In the rows, 100 means zero.
Each row of R is roughly a mix of the hidden directions of one of 4 groups.
R, 96 rows:
array([[128, 107,  88,  50, 117, 131,  96, 106, 105,  71],
       [ 95,  77,  87,  77, 101,  56, 105,  59,  92,  75],
       [100,  96,  70, 107, 138,  86, 103,  50, 121,  98],
       [ 73,  52, 101,  59,  96, 105,  95,  84, 110, 122],
       [112,  98, 139,  65, 106, 108, 141,  85,  89,  76],
       [110,  87,  67, 145,  64,  89, 109,  94, 107,  75],
       [ 85, 101,  73, 135,  93,  72,  92,  96,  99,  50],
       [113,  93, 103, 129,  89, 108,  67,  99, 133, 146],
       [110,  99, 133,  61,  85,  96, 116,  52, 105,  96],
       [ 72, 108, 125,  86, 124,  94, 105, 147,  70,  87],
       [124,  99,  80, 121,  97,  96,  90,  72, 144, 137],
       [ 81,  85, 105,  95,  76, 121,  82, 107,  47,  72],
       [ 83, 102,  99,  55,  63, 108, 109, 123,  83,  70],
       [136, 114,  99,  98,  86, 100,  48,  93,  70,  84],
       [ 93,  78,  83, 154,  63,  90, 115, 101, 111, 105],
       [115,  82,  87, 135,  51,  86,  85, 106,  89,  75],
       [113,  95,  67, 151,  75,  84, 106,  88, 107,  76],
       [143, 138, 100,  95, 114, 110,  84, 115,  86,  65],
       [112,  94, 116, 143, 127, 109, 100, 103, 120, 145],
       [136,  97,  74, 102,  99, 107,  90, 151,  71,  92],
       [ 98, 101,  66,  65, 124, 113, 119,  73,  73,  74],
       [106, 105, 115, 158, 119,  93, 103, 100, 111, 137],
       [ 97, 100, 118,  60, 111, 119, 113, 152,  83,  97],
       [110, 130,  96, 153,  94, 123,  92, 128, 118,  92],
       [ 90, 113, 133,  66, 126, 111, 120, 138,  88,  83],
       [ 68,  74,  83, 114,  57, 104,  66,  92,  84,  93],
       [ 72, 122, 107,  93,  98,  95, 109,  55, 143, 117],
       [121,  77,  82, 116,  61,  90,  91, 122, 120, 138],
       [160,  96,  91, 101, 115, 108, 102, 127,  88,  74],
       [120,  69,  67, 138,  69,  94,  93,  89, 111,  80],
       [ 82, 101, 122, 104, 105,  55,  65,  75,  72, 111],
       [ 84,  91, 139,  54,  98, 116, 127,  95,  79,  86],
       [ 89,  97,  68, 126,  92,  45, 117,  85,  94,  89],
       [120, 105,  52, 101,  98, 111, 120, 143, 122, 105],
       [144,  73,  80, 113,  88, 114,  87, 102,  98,  58],
       [104,  82, 124, 110,  57, 119,  97, 146,  93, 114],
       [126,  96, 138,  99, 118,  98, 100,  53, 108,  71],
       [109, 110,  95,  97, 111, 128,  93,  36, 108,  83],
       [136, 118,  83, 140, 108, 108,  86, 112, 128, 130],
       [150, 110, 120,  92, 104,  95, 123,  63, 123, 104],
       [ 90,  91,  75, 118, 127, 110,  94, 156,  85, 114],
       [ 91,  52, 118, 115, 109, 106, 135,  84, 116,  72],
       [113,  89, 118,  72, 108,  80, 136,  70,  92,  62],
       [133,  98,  66, 102,  95, 108,  90, 151,  78,  94],
       [ 78, 119,  94,  91, 105,  92,  98, 146,  69, 138],
       [ 90, 120, 138,  74, 138,  91,  81,  98,  83, 128],
       [ 82,  94,  81,  72, 112,  89, 121, 135,  57,  81],
       [101, 112, 118,  62, 118, 137, 113,  83,  84,  65],
       [105,  79, 101, 162,  74,  90,  98, 106, 106, 119],
       [144, 107,  75, 134, 125,  95, 100, 115, 121, 123],
       [130, 136, 119,  80, 126, 100,  70, 109,  76,  81],
       [109,  93,  83, 129,  65,  51, 119,  95, 118, 101],
       [ 90, 143,  72,  89,  79,  96,  67, 109,  98, 132],
       [117,  71,  78,  87, 142,  72, 127, 111,  83,  87],
       [ 81, 127, 100,  95, 159,  96, 105,  72,  99,  86],
       [ 71,  84, 103,  84, 103,  83, 120,  99,  73,  47],
       [ 80,  91, 136,  99,  99,  89,  71,  99,  47, 104],
       [104,  82,  68, 100,  88, 135,  67,  65,  78, 106],
       [104,  82,  99, 136,  46,  71,  93, 110, 104, 107],
       [116,  99,  84, 125, 136, 111, 116, 152,  93, 100],
       [133,  99, 135,  67, 118, 117, 137,  93, 100, 112],
       [138,  96,  80, 102,  96, 106,  78, 142,  64,  88],
       [110, 121, 118,  92, 123,  70, 137, 119, 139, 103],
       [ 86,  93,  76,  87, 129,  89,  98, 150,  84, 129],
       [ 98, 106,  66, 143, 101,  72, 112,  65, 110,  84],
       [ 61,  72, 108, 110,  72,  96,  69, 100,  62, 100],
       [ 99, 107, 111,  84,  72, 107,  71,  68, 118, 146],
       [109, 112,  71, 145,  99,  69, 100,  70, 100,  75],
       [ 91,  94,  92,  37,  98, 129, 116, 110, 105,  85],
       [ 86, 107, 103,  90,  64,  98,  64,  63, 115, 131],
       [128, 107, 114, 103,  99,  82, 129,  65, 111,  55],
       [110,  75,  52,  90,  91, 114, 115,  80, 126,  71],
       [161, 102, 113,  97, 126, 103, 101, 109,  85,  73],
       [ 93,  98, 124,  71, 113, 124,  96, 155,  85, 110],
       [ 82,  78,  79,  95, 121, 119, 135,  82, 138, 123],
       [151,  80,  85, 110,  97, 113,  97,  93, 110,  57],
       [ 76, 104,  70,  97, 108, 115, 153,  90, 130, 100],
       [ 79, 148,  79,  85,  90,  94,  85, 105, 112, 141],
       [ 87,  75,  76, 113,  81, 120,  58,  97,  62, 110],
       [115, 103,  72,  98, 117, 107, 140, 146, 120, 110],
       [ 96, 104,  98, 101,  80,  75, 132,  73,  84,  50],
       [125,  92,  91, 102,  99, 102,  81, 146,  53,  93],
       [147,  96,  98,  96, 118,  72, 125,  65, 115,  88],
       [122, 110,  93,  81, 133, 133,  95,  79, 134, 128],
       [110,  93, 123,  57, 101, 116, 101,  88, 101, 152],
       [139, 105, 102, 122, 133, 134, 103, 115, 125, 119],
       [ 72,  85,  88,  82, 102, 111,  73, 124,  86, 150],
       [ 98, 133, 134, 121,  81, 141, 109, 117, 107,  82],
       [ 71,  78,  75, 119, 107,  79, 120,  59, 122, 115],
       [104,  96,  90, 139,  64,  60, 107,  73, 111,  89],
       [ 92,  95, 107,  62, 104, 140,  97, 113,  59,  77],
       [ 65,  90, 150,  97, 117,  86, 105,  92,  68, 112],
       [ 66, 122,  74,  95,  90, 100, 119,  97, 142, 131],
       [ 84,  91, 103, 105, 109,  96,  78, 157,  91, 136],
       [ 97,  79, 107, 133,  59, 105,  62, 116,  93, 123],
       [ 99,  55,  60, 105,  81,  96, 102,  70, 121,  87]])
In each list below, one row fits none of the groups, and each other row fits one group, some only roughly. Which row is it?
  * K251: [ 96,  63,  73, 118,  90, 114, 133, 102, 133,  76]
  * K502: [ 84,  98, 130,  95, 119,  91, 100, 132,  48, 117]
  * K93: [ 84,  73, 127, 124,  97,  93,  86, 102, 104, 156]
  * K892: [ 89,  97,  90, 105, 117, 126,  89, 153,  89, 137]
  * K538: [125, 113, 125, 146, 111,  84,  66, 106,  85, 117]
  * K633: [108,  98, 108, 160,  89, 108, 114, 122, 113, 130]
  * K253: [ 76, 148, 104,  78, 115, 107, 141, 112,  97,  93]
  * K668: [119, 136, 133, 106, 118, 120,  96, 140,  85, 114]
  * K968: [114,  94, 113,  89,  99, 100, 102, 150, 126, 143]
  * K258: [ 48,  73,  74, 111,  73, 105, 109, 116, 107, 114]
  * K678: [149, 139, 121,  84, 129,  95,  94,  93,  96,  99]
  * K462: [114, 105, 135, 104, 109,  91, 134,  64, 126,  70]
 : K462
  * K294: [108,  91, 109, 154,  75, 113, 113, 126, 109, 127]
  * K620: [ 86, 122, 135,  72, 143, 105, 118, 108,  95,  76]
  * K806: [104, 129, 139,  89, 107,  89,  68,  66,  71, 101]
  * K613: [ 80, 126, 119, 108,  60,  78, 115, 123,  70,  83]
  * K645: [114,  96,  92, 112, 114,  74, 129,  91,  96,  42]
  * K908: [129, 110,  85,  91, 102, 106, 121,  48, 134,  92]
  * K909: [119,  81,  60, 113,  69, 112,  72, 124,  86,  80]
  * K923: [ 77,  79,  99,  97, 128,  73,  76,  60, 102, 130]
  * K399: [ 99, 118,  87,  94, 120, 103, 148, 108, 144, 118]
  * K647: [ 73, 104,  94, 127, 111,  82, 100, 145, 131, 126]
  * K697: [116,  81, 133,  75, 130, 120,  70, 103,  99, 131]
  * K953: [ 71,  90, 127,  49,  81, 110, 102, 123,  86, 112]
 : K647
  * K591: [ 71, 103,  82, 135, 110,  76,  81,  63,  78,  85]
  * K582: [ 87, 125, 156,  94, 119, 112, 107,  99,  99,  68]
  * K143: [ 54,  80, 118, 108,  71,  68,  98,  89,  87, 123]
  * K196: [116, 133, 129, 135, 109, 115, 113, 131, 102, 127]
  * K588: [106, 139,  92,  83,  97,  88,  94,  95,  74,  47]
  * K112: [105,  80, 129, 122, 125, 107,  83, 102, 110, 152]
  * K509: [127,  61, 106, 129,  87,  99,  55, 103, 101, 116]
  * K943: [ 79, 110, 126,  92, 140,  87, 129, 122,  83, 130]
  * K782: [123, 106,  98,  91, 130, 101, 128, 152,  87, 119]
  * K867: [ 58,  87, 102,  64,  71,  85,  77,  74,  91, 104]
  * K634: [146, 125, 122, 119, 101, 109, 127,  82, 122,  79]
  * K124: [105, 111, 105, 103,  68, 115,  85,  47, 131,  87]
  * K430: [130, 126,  96,  86, 115,  96,  85, 143,  64, 114]
  * K411: [134, 124,  83, 150, 105,  97,  97,  95, 132,  97]
 : K124
  * K256: [ 81, 112,  93,  92, 155, 116,  73, 103,  98, 129]
  * K975: [ 80, 117,  99, 130, 110,  51,  93,  64,  85, 102]
  * K272: [101, 111,  56, 119,  86,  84, 119,  77, 107,  58]
  * K869: [ 54, 101, 119,  81, 106,  63,  91,  75,  81, 116]
  * K783: [102,  80,  61, 117, 130,  99,  87, 139,  94, 129]
  * K723: [ 92, 116, 155, 122,  85, 104,  93,  78, 105,  69]
  * K501: [128, 118,  78,  99, 107, 134,  80, 130, 129, 125]
  * K957: [ 53,  71,  88,  95,  80,  74, 111,  67, 103, 103]
  * K395: [115,  70, 124, 119, 117, 118,  81, 109, 114, 148]
  * K346: [104,  83, 106,  69, 125, 117, 106, 127,  85, 149]
  * K784: [ 77, 129,  87,  70,  75, 106, 127, 116,  84,  65]
  * K773: [108, 142, 105,  79, 140,  83,  85,  76,  81,  87]
  * K391: [ 73, 105, 136,  89, 127,  84, 116, 120,  69, 127]
  * K677: [ 99,  91, 101,  78, 116, 120,  91, 128,  91, 158]
 : K501
  * K805: [ 83,  71, 111,  64, 121,  89, 128,  99,  68,  75]
  * K631: [126,  79,  82,  96, 122, 144, 115, 107, 137, 113]
  * K564: [ 98,  76, 115,  59, 129, 105, 134, 117,  71, 104]
  * K888: [120,  97,  72, 133,  85,  66, 101,  85, 133, 125]
  * K709: [ 80, 107,  93, 108,  64,  76,  74,  56, 111,  78]
  * K956: [ 87, 110, 120,  98,  87,  88,  51,  96,  54, 110]
  * K370: [139, 112, 101, 107, 139,  79, 130, 123, 119, 104]
  * K920: [140, 113,  71, 122,  87, 121, 112, 116, 110,  63]
  * K823: [100, 133, 132,  73, 135, 111, 124,  92, 110,  74]
  * K601: [ 45,  91, 100,  91,  90,  89, 100, 105,  72,  63]
  * K325: [105,  76, 134, 106, 121, 117,  87, 116, 111, 150]
  * K822: [122,  89,  97,  77, 101, 148,  80, 103, 122, 136]
  * K857: [ 48,  84, 100, 102,  85,  65, 111,  73,  93, 117]
 : K370
  * K927: [131, 127, 107, 149, 127, 116, 103, 115, 105, 116]
  * K18: [130,  77, 117, 110, 119, 134,  86, 120, 120, 135]
  * K206: [ 79,  90,  81,  99, 100,  65, 113, 149,  71, 102]
  * K472: [ 90,  65,  70, 111,  96, 111, 125, 150,  99, 102]
  * K644: [102,  74,  95,  74, 134, 110, 116, 140,  78, 123]
  * K85: [104,  66,  84, 111, 108, 106, 131, 153,  86,  95]
  * K569: [ 84,  65, 111, 115,  66, 121, 116, 133, 113, 127]
  * K66: [118, 122, 103,  93,  87,  95,  52, 107,  54, 108]
  * K193: [126,  79,  84, 141,  74,  82,  67,  89,  95,  82]
  * K884: [113, 115,  91,  90, 144, 120,  99,  61, 129, 117]
  * K989: [127,  81, 111,  86,  64, 141,  84, 116, 112, 122]
  * K583: [ 95, 121, 102,  90, 128,  97, 148, 106, 136, 124]
  * K854: [146,  62,  87,  96,  89, 125, 111,  94, 121,  78]
 : K854
  * K627: [143,  97,  95,  76,  74, 103, 135,  99, 134,  96]
  * K400: [ 94,  50,  76, 124,  73, 116, 104, 107, 103,  71]
  * K850: [ 56, 103,  92,  99, 101,  99, 132, 134, 106, 136]
  * K202: [ 90, 105, 126,  99,  95,  94,  83,  37, 119,  91]
  * K775: [ 82, 111, 131,  86, 103,  84, 129, 112,  80,  51]
  * K931: [100,  62,  91,  92,  98, 108,  92, 122, 128, 151]
  * K648: [ 77, 128, 115,  45, 124,  97,  98, 101,  79,  93]
  * K185: [ 61, 119, 105,  93, 114,  91, 130, 122, 109, 143]
  * K552: [130, 104,  69, 125, 102,  83,  76,  85, 126, 136]
  * K581: [ 94, 103,  78,  89,  54,  86, 102, 102,  82,  52]
  * K267: [ 88,  90, 129, 106,  78,  88, 103, 157,  77,  96]
 : K931
  * K448: [ 86,  97,  62, 153,  83,  90,  91, 103, 122,  87]
  * K935: [ 68,  95,  78, 113,  62,  73, 114,  82,  87,  68]
  * K635: [ 82, 113, 133,  53,  89, 121, 105, 132,  90, 109]
  * K642: [ 99, 120, 137, 132,  95,  99,  87,  58, 122,  81]
  * K851: [122, 119, 117, 107, 111, 103, 108,  87, 157, 128]
  * K397: [ 96, 113, 149, 107, 102, 117,  98,  68,  92,  60]
  * K765: [ 74, 104, 110,  81, 122,  90, 118, 137,  62,  74]
  * K742: [110,  99, 139,  66, 117, 117,  66, 120,  80, 116]
  * K617: [106, 125,  96,  91, 109, 103, 128,  75, 158, 103]
  * K971: [114, 113, 124,  93, 119, 140,  90,  56, 121,  91]
 : K448
  * K549: [137, 109, 103,  83,  86, 102, 134,  76, 144,  95]
  * K611: [102,  92, 117,  86,  59, 106, 119, 101,  73,  53]
  * K14: [109, 112,  55, 124,  94,  91, 118,  75, 111,  60]
  * K214: [103, 113,  89, 110, 139, 115,  78,  55, 124, 120]
  * K924: [ 87,  94, 103,  74,  91, 114,  73, 102, 101, 161]
  * K545: [ 46,  97,  94,  85,  73,  79, 133,  90,  96,  97]
  * K199: [ 72, 114,  82, 137,  67,  92,  64,  87, 110,  86]
  * K750: [129, 113,  95, 121,  85,  75, 101,  57, 129,  75]
  * K188: [128,  96, 112,  74,  89, 125,  61, 116,  62, 105]
  * K452: [112, 102, 101, 108, 134, 124, 123, 154,  86, 101]
  * K106: [133, 121,  93,  88, 121,  96,  94, 146,  69, 116]
  * K721: [ 95,  81,  61,  96,  92,  67, 107, 138,  76, 120]
  * K652: [ 71,  97, 132, 135,  87, 108,  62, 101,  72,  96]
 : K188
  * K694: [144, 101,  99, 154,  99, 117,  93, 118, 108, 105]
  * K700: [126, 109,  94,  94, 130, 108, 150, 117, 132,  98]
  * K201: [102,  93,  74, 124, 120,  66, 117, 109,  87,  53]
  * K407: [ 41,  68,  92, 112,  78, 101, 116, 105, 100, 104]
  * K212: [102,  73,  93,  98,  51, 122,  81, 117,  66,  94]
  * K249: [134,  93,  68, 108,  85, 112, 100,  81, 141,  70]
  * K738: [ 80,  89, 120, 110,  77,  79,  95, 153,  74,  94]
  * K654: [ 99,  90, 118, 120,  63, 139,  62,  81,  92, 103]
  * K771: [ 74, 132,  98, 118, 113, 101, 155, 107, 115, 109]
  * K301: [ 77, 127, 127, 137, 126,  66,  99,  91, 117,  96]
  * K241: [ 74,  94, 110,  99, 108,  91, 100, 144,  54, 122]
  * K861: [ 62,  82, 145,  91, 111,  95,  97,  73,  97, 128]
  * K818: [104, 108, 147, 129,  60, 108,  95,  92, 112,  76]
 : K861
  * K966: [ 84, 110,  78, 102,  69,  99,  70,  55, 129,  94]
  * K225: [119,  84,  65, 109, 135,  91,  93, 129, 101, 138]
  * K494: [ 95,  93, 129, 122,  69, 132,  61,  78,  89,  93]
  * K608: [ 94,  80, 134, 108, 126, 102,  84,  47,  93,  94]
  * K902: [ 75, 116, 124,  89, 126,  89, 116, 131,  72, 136]
  * K760: [136,  91,  88,  83,  86,  97,  60,  95,  83,  60]
  * K385: [119,  93,  73, 118, 135, 104,  99, 145,  99, 129]
  * K568: [ 98,  95, 103,  82, 117, 128,  92, 135,  91, 153]
  * K282: [112, 121, 144, 114,  99, 111,  99,  65, 136,  87]
  * K356: [ 85,  96, 127,  89,  81,  95, 114, 146,  66,  75]
 : K608
  * K28: [ 92,  74,  96,  76, 136, 109, 115, 141,  74, 119]
  * K945: [ 94,  99,  61, 126, 120,  94,  76,  55, 104, 117]
  * K673: [ 78,  97, 114,  80,  96, 137,  93, 132,  84, 142]
  * K297: [ 61,  82,  80, 105,  91,  99, 120, 148,  90, 119]
  * K950: [ 95, 119, 136, 109,  92,  64, 134, 106, 110,  66]
  * K360: [ 82, 147, 108,  88,  85,  74, 109, 109,  69,  71]
  * K679: [ 84,  85,  69,  98, 107,  93,  67, 119, 100, 151]
  * K476: [ 70,  74,  98,  77,  94, 121, 116, 142,  75,  82]
  * K114: [ 97,  85, 145,  97, 136,  91, 128, 115,  72, 102]
  * K48: [ 95, 141, 119,  88, 108,  93,  91,  50, 122, 113]
 : K476
